Each row is where one point has got to under a steady rotation. How many steps took it there?
The counts run from 0 to 44.
[ 36  24   2   9 -29 -27  11  -3 -24 -26  27  10 -22   3 -12 -32 -43 -13
  -6   4  23]	42
[ 27  43   8  28 -20 -23  -2 -12  10 -29  48   0 -34  13   0 -19 -10   8
 -21  22   1]	39
[ 33  11  36  19 -22 -21  35 -15  45 -30  17 -11  -8   1  18 -15   7 -21
  -6  21  14]	28
[ 32  -5  19   3 -27 -23  13  -2 -16 -36  31  13 -20 -22 -12 -32 -34  -5
 -23 -27  35]	44
[ 22   7  22  17   1 -12 -22  -4  50 -25  55  18 -14   8  20 -18   3   1
 -20  -1 -11]	16
[ 26  30   5  13 -25 -26   1  -4 -15 -27  34   9 -28  10  -7 -32 -29  -5
 -13  12   7]	41
[ 46  -7  20   7  -8  -8  12   6  -3 -25  25  17 -10  -3  35 -43 -34 -20
  -8 -17  10]	22
[ 49  -2  34  -2  -3  -1  20   2  24  -8   7  29  16 -13  18 -10 -17 -30
  -2 -34   6]	2
[ 57   8  11  11  -6  -9   6  11  -2 -20  23  19 -13  11  34 -48 -33 -34
  -5  -6   6]	21
[ 46  -9  39  -3   5   0  15  -1  45 -10  11  24  13 -22  24  -9  -4 -25
  -4 -36   3]	3
[ 39  11  18  18 -15 -24  29  -7  31 -34  17  -9 -12   9  18  -9  -4  -6
   2  31  20]	29
[ 49  26  12  25 -12 -21  -5  10  22 -24  33  16 -16  24  40 -39 -21  -9
  -6  16 -16]	19
[ 45 -19   8  -2   0 -14  20  -7  11 -18  30   3 -14  15   0 -20  -5  14
   8 -10  55]	33
[ 29  22  15  23   7 -17 -22  -6  39 -24  44  18 -12  15  24 -29 -11  -5
 -11   3 -18]	17
[ 23  30   0  19 -18 -32   1  -5  -4 -35  44  -9 -30  15   0 -31 -24   9
 -12  15   7]	40
[ 47 -21  17  -4  10  -2 -11   3  35 -10  55  25   1  24  15 -18 -10  13
   6 -27  18]	13
[ 60  -5  -1  -7   5  -7  10  12  28 -13  30   8  14  34  10 -16 -22   0
  29 -18  13]	11
[ 31  25  11  21 -18 -20 -18   0  30 -32  42   5 -24  24  34 -33 -24 -12
 -16  11 -20]	18
[ 66  15  19   3   4 -21  19   9  39  -2  17   7  10  35  17  -4  -9  -6
  34  -1  -3]	9
[ 48  17  30   4  -7 -15  13   5  59 -17  13   0  16  27  15 -13   5 -11
  23  11  -6]	8
[ 47  14  29   7   3 -11  19  -5  74 -23  15  -1  13  12  17   4  13 -11
  17  12 -16]	7
[ 16   5  14  13  -8 -20  -6 -20  26 -40  67  12 -24   5  -1 -13   8  17
 -27   7  23]	37
[ 27 -29  30  13  -7  -3  21 -19  34 -40  22  -2  -3 -22  33 -28   5 -23
 -34 -10  25]	25
[ 29   0  28  13 -11 -12  30 -12  41 -43  21 -10 -10 -15  18 -14   9 -18
 -15  13  14]	27
[ 63   9   7  -1  -1 -10  17  12  43  -5  24  12   8  41  20  -8 -19   5
  30   0   6]	10
[ 35   1  45   9   9 -13  13  -8  60 -25  19  13  11 -21  19   3   9 -24
  -6  -8  -5]	5
[ 46 -18   8  -8   8 -11  -2  11  26 -10  38  35   3  32  20 -24 -11   2
  13 -25  13]	12
[ 13 -14   8   1   5  -9  -6 -22  28 -30  57   9 -28   7  -7 -16  -3  23
 -20   3  37]	36
[ 58  -7   6   5  -8 -18  27  -1   7 -24  31   2  -8  21   0 -21 -16  10
  28   1  41]	32
[ 57   1   5   1  -7 -24  46   2  11 -23  30  -4  -6  22  12 -22  -7  -3
  13  19  34]	31
[ 26  -5  15   7  17  -3 -26 -14  42 -19  61  15 -20   9  26 -32   0   7
 -11 -15  -1]	15
[ 33 -12  25  -9  19  -3 -16  -5  40 -20  55  21  -4  21  21 -21  -4   8
  -7 -23   7]	14
[ 63  16  23   1  -9 -12  14  17   9 -11  -3  27  24   5  23 -16 -28 -34
  11 -23  -7]	0
[ 38   8   4   6 -24 -19   8  -1 -24 -32  28  20 -23 -10  -6 -41 -41  -7
 -13 -16  26]	43
[ 40  24   3  22 -11 -23   7  10  -4 -17  25   6  -9  17  34 -37 -36 -23
  -1   4  -2]	20
[ 29 -17  29   0   0  -9   8  -4  17 -40  23  12 -12 -17  26 -43  -5 -17
 -11 -27  26]	24
[ 16  20   9  25 -16 -28  -5 -14  11 -29  60  -3 -36   3  -4 -19  -2  23
 -22  17  12]	38
[ 39   9  34  10   2 -16   9  -6  62 -19  21   3   4  -7  23   2  20 -16
   9  -1  -8]	6
[ 35   1  35   0   4   0   3 -10  57 -26  11  20  19 -23  22   2  17 -17
 -11 -31   6]	4
[ 32 -19   8  -4   0 -10  19 -15  20 -30  57  10  -8  12  -4 -24  -5  26
   0 -15  49]	34
[ 24  -7  39  11  -8  -9  25 -11  39 -40  29   2  -5 -26  27 -31   9 -15
 -27  -3  26]	26
[ 51   6  13  14 -13 -25  38  -2  25 -34  23 -14 -13  21  12 -15  -4  -1
  17  22  18]	30
[ 41 -18  20  -3  -4  -5  16   6   1 -31  22  16  -9 -17  35 -43 -19 -32
  -8 -24  19]	23
[ 30 -17  19  -4   7  -4  11 -21  16 -34  65  13 -18   4  -9 -19   0  21
  -9  -9  42]	35
[ 57   1  26  -4   0  -7  12  12  17  -9  -4  30  19 -11  24 -27 -28 -34
  -2 -44 -11]	1
